Named turns come first, each shown by rows before and after it. Which turns, in which order, take the first row of each pair that follows to the second? Write the first one first, as in the answered first pair.
q_182:
[-1.83  0.89  0.72 -2.26  1.66  3.81 -1.26 -2.76 -0.75  0.13  2.18 -0.49
 -1.36  0.06  0.18 -0.95 -3.16  3.59  0.85  0.04  2.52  0.74 -0.28  4.08
  1.50  0.47  1.99  0.28  1.89  0.74  2.34  2.66] => [ 0.05  0.46  0.37 -2.11  1.33  3.77 -0.70 -1.66 -2.21 -1.01  1.98 -0.85
 -1.30  0.20 -1.49 -2.25 -2.47  3.71  1.63  0.27  2.75  1.01 -0.79  3.40
  1.34  0.56  0.74 -0.80  2.23 -0.59  2.67  2.88]
[ 2.67 -0.92 -1.75 -0.78 -1.85  0.13  0.92 -0.87 -0.80 -1.59  1.99  1.09
 -0.55 -2.92 -0.85 -4.27 -1.52  0.63  3.70  1.89 -0.08 -1.30 -3.64 -0.42
  0.11  0.92  2.15  0.65 -0.03  1.16  1.99 -1.97] => [ 4.43 -0.75 -1.84 -1.06 -1.88 -0.46  1.57  0.09 -3.43 -2.75  1.39 -0.46
  0.66 -1.48 -3.49 -3.91  0.90  0.13  2.12  1.57 -0.25 -0.35 -1.67 -1.52
  1.51  0.31 -0.87 -1.61 -0.28  0.53  0.42 -2.02]
[ 3.51  1.03  0.25  3.55 -0.44 -0.39 -2.09 -3.98 -4.71 -0.30  2.30  0.49
  0.68 -2.65 -2.40 -4.06  1.11  5.75  0.94  0.78  0.94 -3.06  0.62 -0.10
  2.08 -2.35 -2.21 -2.21  0.57  0.39  0.87 -1.61] => [ 2.73  1.38  0.43  3.87 -0.04 -0.39 -2.21 -4.08 -4.67  0.61  2.33 -0.24
  1.06 -2.27 -2.49 -1.72  2.47  4.94 -1.16  0.26  0.84 -2.62  2.80  0.01
  2.97 -3.05 -3.13 -2.84 -0.20  1.60 -0.78 -1.44]
[-0.30 -1.20 -1.65  0.42 -0.01  0.04  1.88  1.36 -0.67 -0.83 -0.38 -0.02
  0.21 -0.24  0.22  0.95  0.45 -0.23  0.92 -1.38 -1.31 -0.47 -0.56 -0.01
 -0.68 -0.62  0.44 -0.04 -1.12 -1.08 -0.51 -0.19] => [-0.71 -1.00 -1.73  0.42  0.06  0.33  1.93  1.12 -0.33 -0.71 -0.39 -0.43
  0.13 -0.38  0.17  1.17  0.70 -0.45  0.79 -1.34 -1.49 -0.49 -0.16 -0.19
 -0.75 -0.75  0.13 -0.12 -1.09 -0.68 -0.63 -0.03]
q_921:
[ 0.11  1.14  0.20 -0.34  0.89  0.36 -0.20 -0.33  1.87 -0.78 -0.31  1.59
 -1.43 -0.81  2.41 -1.91 -2.70  0.44  0.98  0.23  0.01  0.06 -1.84 -0.07
 -0.86  2.14  1.78  2.18 -1.25 -1.09  2.25 -0.51] => [-0.47  0.72  0.26 -0.91  0.67  1.68 -0.33  0.53  0.92 -1.30 -0.23  0.68
 -0.86 -0.09  2.77 -0.65 -3.47  0.74  1.13  0.08 -0.27 -0.11 -0.30  1.52
 -2.59  1.74  1.46  1.86 -1.65 -0.55  1.91 -0.24]
[-1.18 -0.05 -1.00 -0.93  0.48  1.76 -2.08 -0.50  0.95  0.82  4.20  0.77
  2.03 -0.97  1.82  0.26 -0.83  0.74 -1.16  1.47  4.48 -1.62  0.17 -1.76
  1.40  0.01  1.46  1.21  1.83  0.58 -1.55  0.78] => [-1.30 -1.27 -1.05 -1.64  1.14  2.07 -1.19  2.97 -1.41 -1.46  2.69 -1.05
  2.37  1.39  0.93  3.05  0.60  0.03 -1.56  1.13  1.84 -1.44  3.01 -1.30
 -1.85 -0.74 -0.36  0.98  0.16 -0.46 -2.13  0.15]
[ 0.70 -0.52 -1.39  1.81  0.66  0.22 -1.04 -3.32  1.32  0.01  0.91  0.19
 -2.77  2.50 -2.91 -0.17 -3.81  1.90 -1.16 -0.01  1.86 -1.03 -0.44 -0.21
  2.35  2.71  1.05  1.74  1.43  1.17  4.25  2.44] => [ 0.33 -1.51 -1.09  0.65  0.84  1.89 -1.72 -1.36 -0.27 -1.54  1.39 -1.28
 -1.65  4.02 -2.36  1.71 -3.98  2.44 -1.62  0.27  1.09 -1.27  1.59  1.83
 -0.19  1.50 -0.25  1.96  0.70  1.45  3.67  2.60]
q_794:
[ 2.33  0.79  1.13 -1.36  1.71 -0.13 -0.64 -1.55  1.57  2.93 -0.84  2.23
 -2.23 -1.25 -1.14  0.35  0.26  0.47  2.18 -1.91  2.71 -1.01 -0.92 -0.14
  3.63  1.18  1.48  2.58  2.06 -2.03  2.46  1.52] => [ 2.22  0.44  1.31 -1.88  1.24  0.62 -1.17 -1.55  1.21  2.38 -0.09  1.86
 -1.80 -0.95 -0.44  0.41 -0.96  1.57  2.75 -1.37  3.53 -1.24 -0.68  1.36
  3.06  0.80  1.45  2.62  2.32 -1.63  1.98  1.68]
[ 0.06 -0.56  1.59  0.76 -1.46  1.69 -3.30 -1.82  1.76  0.71  4.45  3.52
  1.34 -2.90  0.92 -4.54 -2.45  0.87  0.97  2.21  1.28 -1.77 -1.67  1.21
 -0.22 -0.80  2.06 -0.68  3.63 -3.28 -0.29  0.82] => [ 0.72 -0.75  1.27  0.97 -1.42  1.34 -2.42 -1.09  1.43 -0.45  4.57  3.18
  1.04 -2.76  2.17 -5.20 -2.02  0.59  2.21  2.35 -0.33 -1.99 -2.20  0.96
 -1.43 -1.31  2.28 -0.48  3.16 -3.37  0.09 -0.09]
[-2.09 -0.60 -0.54  3.25  0.00 -0.76 -0.40 -1.47  2.67  1.09 -1.74  1.18
 -2.05 -1.20  1.95 -1.08  1.32 -0.42 -0.32  0.20 -1.88  1.56 -2.15 -1.30
 -1.77 -1.08  3.05  3.04 -0.17 -0.29  3.61 -5.29] => [-2.51 -0.22 -0.13  3.21  0.28 -1.22 -0.60 -2.50  3.07  2.06 -2.33  1.77
 -2.07 -1.09  0.26 -0.21  1.65 -0.82 -1.43  0.18 -1.13  2.20 -1.75 -2.12
 -0.50 -0.05  2.75  2.82 -0.11 -0.82  3.43 -4.71]
Now pairs of rows:
Each pair is two turns apart.
[-1.82 -1.31  1.36 -0.42  0.05  2.06  0.31  0.05  1.78  1.24 -0.84 -3.04
 -0.74  2.35  4.12  3.55 -0.17  0.30 -0.77  0.36 -1.37 -2.97  2.66  2.98
 -0.28 -1.01 -3.21  0.74 -1.23  1.25 -0.12  2.04] => [-2.13 -0.45  1.04  1.42  0.72 -0.35  2.01 -0.77  3.17  1.71 -3.41 -1.65
 -2.40  1.42  3.69  2.50  1.41 -1.81 -0.32 -0.34 -3.50 -2.22  0.29 -0.45
  0.32  0.98 -1.62  1.78 -1.38 -0.27  2.08  0.92] | q_921, q_182
[-0.88  0.68  0.85  0.57  0.37  1.30 -0.29  1.80 -0.45 -0.95 -2.78 -1.50
  0.58  3.02 -1.95  1.73  3.30 -1.88 -2.89 -0.79 -2.07 -0.14  0.74 -4.80
  0.19  1.85 -3.68 -2.05  0.96 -1.54 -0.15  1.54] => [-4.82  1.28  1.44  0.70  1.01  1.84 -1.97 -0.27  3.70  1.65 -1.84  0.15
 -0.41  1.56  2.73  2.87  0.26 -1.95 -2.20 -1.06 -1.62 -1.33 -0.77 -2.94
 -0.89  2.47  0.84  0.86  0.66  0.17  1.58  1.09] | q_182, q_182
[-0.49  1.30 -1.28 -1.08  0.37  2.19 -1.18  3.14 -1.51 -1.85  1.70 -1.18
  2.84  1.68  0.83  3.76  0.65  1.29 -0.34 -0.62 -3.10 -0.38  2.07  1.74
 -2.79 -2.42 -2.46 -1.67 -0.14  1.54 -2.36 -1.49] => [ 0.14  2.89 -0.53  0.83  1.22 -1.19  0.46 -0.38  0.39  1.07 -1.20  1.15
  1.85  0.61 -3.37  2.31  4.06 -1.34 -2.21 -1.78 -2.68  1.44 -0.20 -3.40
  2.35  0.97 -2.63 -1.87  0.50 -0.18 -0.80 -0.73] | q_921, q_794
[ 2.36 -0.16  0.27 -1.44 -1.34  1.70  0.61  0.70 -2.48 -1.12  1.22 -1.46
  2.61 -0.25 -2.91 -1.75 -0.04  1.81  0.29  1.06  2.24  0.47  0.39  1.67
  0.91 -2.38 -2.61 -2.47  1.56 -0.20 -1.49  1.03] => [ 1.26  0.59  0.59  0.04 -0.15  0.20  1.73  0.96 -1.85 -0.34 -0.78 -1.52
  2.22  0.50 -2.94  1.29  3.36 -0.58 -2.11 -0.36 -0.29  1.61  1.92 -0.63
  1.87 -1.86 -3.29 -2.72  0.38  0.11 -2.28  0.44] | q_182, q_921
[ 0.60 -0.90 -1.89 -0.86 -3.17  1.30 -0.29  0.72 -1.24  0.51  0.60 -1.88
  0.18  1.29  2.89  1.55 -1.28  4.12 -1.05  2.82  1.79 -0.87  1.58  4.04
 -0.27 -0.89 -1.51 -2.26  0.43 -2.20 -2.76 -0.54] => [ 2.01 -0.46 -2.58  1.65 -2.21 -2.05  2.39  1.49 -1.63 -1.01 -2.62 -1.50
 -0.71  0.87  1.85  0.37  2.67  1.34 -0.64  2.42 -2.63  0.19 -0.17 -0.40
 -0.12  0.05 -1.52 -2.44 -0.91 -4.75 -1.20 -2.85] | q_794, q_921
